Each path is a new rotation, seen through one point. The rows after it are directions, each followed by how far the rotation turns it, in degrees a step (0 if it stays put).
Each turn is a multiple of 5 degrees from 10 to 175, or 0.
Each row of a path follows its step; steps can be skipped.
Path 1:
step 2: [ 2.15  0.63  0.02  0.25 -2.43  0.21 -2.02 -0.80 -0.75  2.06 -0.21  0.18
 -0.09  0.32 -0.50  0.27  0.80  0.41  0.74 -0.27 -0.95 -1.59 -0.23 -0.28
 -0.67  0.80  1.32  2.13 -0.46  0.80  1.02 -0.82 -0.92  1.30  1.85  0.74
  0.74 -1.18]
step 3: [-0.98  0.94 -0.31  1.04  1.03  0.42 -0.03  0.44 -2.42 -0.64  0.45 -0.31
  0.98  0.19  0.29  1.97 -2.44 -1.13  0.42 -0.49  1.79 -0.10 -0.03  1.51
 -2.20  0.43  0.13 -0.73  0.07  0.61 -0.37  2.01  0.56  0.52 -0.87 -1.03
 -0.07 -1.41]
step 6: [-1.42  1.31 -0.47  0.93  1.18 -0.37 -0.03 -1.30  0.34  1.03  0.05  0.25
 -0.25  0.56 -0.25 -0.68 -1.60  0.30 -1.67 -1.31  0.67  0.45  0.55  0.23
  1.17 -0.68  0.56 -1.22 -0.58 -0.46  0.89 -0.18  1.49  0.45 -3.61 -1.77
  0.55  1.14]
step 7: [ 1.10 -0.96 -1.69 -0.08  0.50 -2.55  1.10  1.36  0.54  0.13  0.23  2.10
 -0.69 -0.23  0.87 -0.71  1.72 -0.47 -1.28 -0.99 -1.62 -0.56  0.81 -0.16
  1.59  1.25 -0.93  0.79  0.26 -1.04 -0.82  0.38 -1.09 -0.60  0.74  0.47
 -1.18 -0.25]
step 9: [ 0.46  0.95  1.10 -0.81 -0.10 -0.81 -0.14  0.46 -1.01 -0.10  0.88 -0.18
 -1.16  2.74 -0.19  0.84 -0.36  0.49 -0.75  0.38  0.19  1.30 -1.30  0.48
 -1.08 -0.23 -2.24  1.36 -0.08 -1.66  0.88 -0.62  0.11 -0.27 -0.76 -2.04
  2.38  0.40]
step 13: [ 0.70 -0.96  0.24  0.65 -1.06  0.70 -1.14 -0.41 -0.06 -0.76 -0.09 -0.05
  0.57 -1.51 -0.57 -0.81  0.93 -0.08  0.82 -2.09  1.15 -1.31  0.45  0.03
  1.64  2.08  0.72 -1.58  1.48 -0.55 -1.59  2.15 -0.78  1.45 -0.11 -0.49
 -0.01  1.42]
step 15: [-1.63 -0.17 -0.78 -2.25 -1.43 -0.60  1.20 -0.34 -0.45  0.21 -0.63  0.17
 -1.42  1.74  1.50  1.40  0.97 -0.50 -0.64 -0.64 -1.05 -0.13 -0.91 -0.64
 -0.02  1.28  2.12  2.09 -0.37 -0.08  0.03  0.17 -0.61 -0.45  2.18 -0.17
  0.13  0.52]
step 17: [ 1.39  1.33 -0.64 -0.26  0.65 -0.31 -0.10  0.12  0.21  0.83 -0.49  0.56
  0.49 -0.21  0.02  1.17 -0.04  1.03  0.39  2.49 -1.64  1.33 -0.13 -0.59
  1.89 -2.69 -1.43  1.42 -0.32  0.85  0.83 -0.68 -1.42  1.31 -0.88 -0.40
  1.17 -0.31]
Directions:
[ 0.71 -0.09  0.09 -0.32  0.11 -0.22  0.20  0.48 -0.39  0.91 -0.09  0.83
 -0.55 -0.01 -0.02 -0.15 -0.42  0.04  0.33  0.08  0.52 -0.03  0.05  0.05
 -0.09  0.06  0.28 -0.35 -0.73  0.31  0.45  0.49  0.40 -0.14 -0.27  0.48
 -0.06 -0.10]  20
[-0.22  0.40  0.02  0.22  0.01 -0.03  0.13 -0.15  0.69  0.71  0.03  0.04
  0.04 -0.26 -0.61 -0.90  0.65 -0.38 -0.01 -0.10 -0.05  0.09 -0.03  0.30
  0.08  0.10 -0.02 -0.19 -0.43  0.10 -0.67  0.27 -0.26 -0.32 -0.40 -0.33
 -0.56  0.78]  55
[-0.56 -0.25 -0.58 -0.51  0.41 -0.26 -0.21  0.44  0.10 -0.08 -0.79 -0.21
 -0.86  0.06  0.32 -0.45 -0.29  0.08 -0.31 -0.45  0.08 -0.32  0.16 -0.82
  0.40  0.08  0.22 -0.36  0.21  0.02 -0.03 -0.26 -0.49 -0.18 -0.23 -0.12
  0.14  0.36]  45
[-0.33 -0.10  0.10  0.42 -0.25 -0.30  0.17  0.04 -0.34  0.01 -0.15 -0.56
 -0.06 -0.82 -0.14 -0.09 -0.28  0.20  0.39  0.05  0.65  0.45  0.06  0.36
  0.13 -0.26  0.24 -0.71  0.15 -0.50  0.23 -0.26  0.52 -0.58 -0.17 -0.92
  0.12 -0.32]  140
[ 0.06 -0.15 -0.61 -0.58  0.19  0.56  0.37 -0.52 -0.62  0.30  0.37 -0.02
  0.02  0.54 -0.27 -0.22 -0.68 -0.47 -0.03 -0.31 -0.34  0.00  0.60  0.66
 -0.06  0.57 -0.15 -0.12  0.39 -0.28 -0.01 -0.03  0.22 -0.12  0.04 -0.42
  0.31  0.40]  115
[ 0.28  0.12 -0.46  0.19  0.25 -0.15  0.43 -0.08  0.26  0.21 -0.05 -0.15
 -0.30  0.04  1.09 -0.32  0.42  0.42 -0.22  0.72 -0.28 -0.29 -0.21  0.09
 -0.03 -0.16 -0.48 -0.12  0.14  0.00  0.31  0.31  0.86  0.30  0.41 -0.52
  0.03  0.54]  40
[-0.49  0.22  0.24  0.46 -0.07 -0.09  0.64  0.07 -0.93  0.21 -0.06  0.09
 -0.22 -0.02 -0.06  0.24  0.10 -0.36 -0.05  0.18 -0.75  0.02 -0.36 -0.43
  0.19 -0.26 -0.48 -0.36 -0.41 -0.24 -0.59 -0.42  0.25  0.20 -0.51  0.45
  0.67  0.18]  135
Path 2:
step 0: [-2.36  2.66 -0.28 -0.98  0.35  0.11 -0.34  1.70 -0.25  0.49 -0.16 -0.51
 -0.10 -0.96 -0.47 -1.52 -0.10 -2.63  2.31  0.80 -0.48 -0.34 -0.32  2.14
 -0.74 -1.05  0.23 -1.43 -0.42 -2.08 -0.29  1.94 -0.50  0.71 -1.32 -0.69
  1.07  0.14]
step 2: [-2.44 -0.32 -2.52 -0.70  1.11  0.99 -0.99 -0.16 -0.72 -0.72 -1.48 -1.13
 -1.46  0.13  0.17 -1.42  1.34 -1.78  0.60  1.09  2.87  0.11  1.34 -1.13
  0.50 -0.03  0.18 -0.33 -0.60 -0.50 -0.86  0.96 -0.03  0.86 -0.51 -1.94
  2.11 -0.11]
step 4: [-0.05 -0.36 -0.89 -0.32 -0.10  1.43 -0.76 -1.34  2.72 -1.65 -0.20 -1.93
 -0.33  0.84 -0.43 -2.66  2.23 -1.26  2.30  0.87 -1.11  0.21  0.71 -1.15
  2.00  0.59  0.24  0.07  1.11 -0.02 -1.96  0.43  0.34  1.18 -0.77 -0.09
 -0.15  0.47]
step 7: [-0.81  0.56 -1.64 -1.63 -0.99  0.04 -1.24 -0.09 -0.25 -1.28 -1.09  0.57
 -2.20 -1.37 -0.80 -2.29  1.57 -0.69  2.16 -0.81  1.93 -0.06  1.18 -0.59
 -2.11 -1.01  0.69 -0.66  0.47 -0.19 -1.02  0.88 -1.07  0.49 -1.53 -1.77
  0.46 -1.24]
step 8: [-1.35  2.35  0.25 -1.48 -0.86  1.04 -1.24 -0.97 -0.45  1.33 -0.73 -1.19
  0.70  1.26  1.34  0.47  0.27 -2.67  1.58  0.12  0.87  1.51 -1.00 -0.17
  0.10  0.22  0.97  1.19 -1.86  0.03 -0.07  3.06  0.09 -0.64 -1.41 -1.27
  0.26 -0.75]
step 16: [ 0.54 -0.56  0.09 -0.68 -1.49  1.08 -2.17 -0.97  0.76 -1.06  0.18  0.16
 -0.85  1.31  1.16 -0.38  0.74 -2.30  2.43 -1.15 -1.80  1.99  0.50 -0.77
  0.51  0.16  2.22  2.20  1.02  0.30 -1.73  1.66  0.20 -0.57 -0.77  0.62
  0.25 -0.42]
step 17: [-0.90  1.53 -2.95 -0.18 -0.89  0.29 -0.10  0.43  0.33 -1.78 -0.43  0.22
 -1.50  0.30 -0.50 -1.66  2.31 -2.21  1.83  1.46  0.43 -0.82 -0.08 -0.03
  0.46 -0.26  0.44 -0.23  0.77 -1.19  0.54  2.29 -0.30  1.89 -1.22 -0.91
 -0.05  1.79]
step 19: [-2.08  0.35 -1.85 -0.70  0.20  2.09 -0.33 -1.32  1.14 -0.82 -0.32 -1.41
 -0.80  0.22 -2.45 -2.27  0.72 -1.39  1.96 -0.62 -0.26  0.47  1.32 -1.63
 -0.32 -1.62  0.25 -0.12 -0.60 -1.38 -0.99  0.05  0.28  1.23  0.68 -0.32
  0.83 -2.20]
Directions:
[-0.11 -0.45  0.25  0.09 -0.46  0.11 -0.36  0.46 -0.41 -0.22 -0.62  0.02
 -0.19 -0.63 -0.27  0.18  0.42  0.33 -0.07 -0.66 -0.08  0.37 -0.83 -0.47
  0.30 -0.04 -0.11  0.25 -0.41 -0.28 -0.03 -0.39  0.14  0.42  0.26 -0.13
  0.84 -0.13]  85
[-0.73  0.20 -0.38  0.32  0.55 -1.06  0.54  0.01 -0.20  0.31 -0.13  0.18
  0.22  0.18  0.09 -0.35  0.51  0.37  0.20 -0.38 -0.45  0.39  0.21 -0.25
 -0.19 -0.21 -0.50 -0.10  0.15 -0.28 -0.22  0.29  0.04  0.76  0.19 -0.22
 -0.24  0.19]  170
[-0.26 -0.18 -0.53 -0.57  0.34  0.10  0.27 -0.83 -0.32 -0.57 -0.27 -0.19
 -0.20 -0.25  0.00  0.13  0.48  0.09  0.36 -0.24 -0.59 -0.60  0.61 -0.20
  0.30 -0.05  0.18  0.14 -0.14  0.24  0.12 -0.91  0.05 -0.16 -0.27  0.58
  0.06  0.13]  145
[-0.77  0.02 -0.45  0.32 -0.53  0.65  0.32  0.11 -0.69 -0.16  0.26 -0.12
  0.29  0.62 -0.13  0.15 -0.15  0.03 -0.02  0.04 -0.12 -0.01  0.00  0.65
 -0.57 -0.35  0.22  0.53  0.10 -0.39  0.68  0.14 -0.11  0.37 -0.25  0.26
  0.39 -0.43]  40
[ 0.05 -0.33 -0.49 -0.05 -0.42 -0.12 -0.57 -0.88  0.03  0.29 -0.01 -0.40
 -0.48  0.11 -0.41 -0.03 -0.09  0.09 -0.73  0.04 -0.26  0.01 -0.01 -0.79
 -0.13  0.14 -0.18  0.47  0.28 -0.01  0.54  0.49  0.17  0.05 -0.47 -0.73
 -0.26  0.13]  120
[ 0.13  0.34  0.19  0.34  0.67  0.10 -0.33  0.09 -0.11 -0.25 -0.59 -0.26
  0.29  0.13  0.47  0.82 -0.62  0.46  0.62  0.04 -0.53 -0.06 -0.45 -0.12
 -0.41 -0.35  0.29  0.08 -0.37 -0.04  0.16 -0.02  0.19 -0.16 -0.52 -0.64
 -0.36  0.28]  145
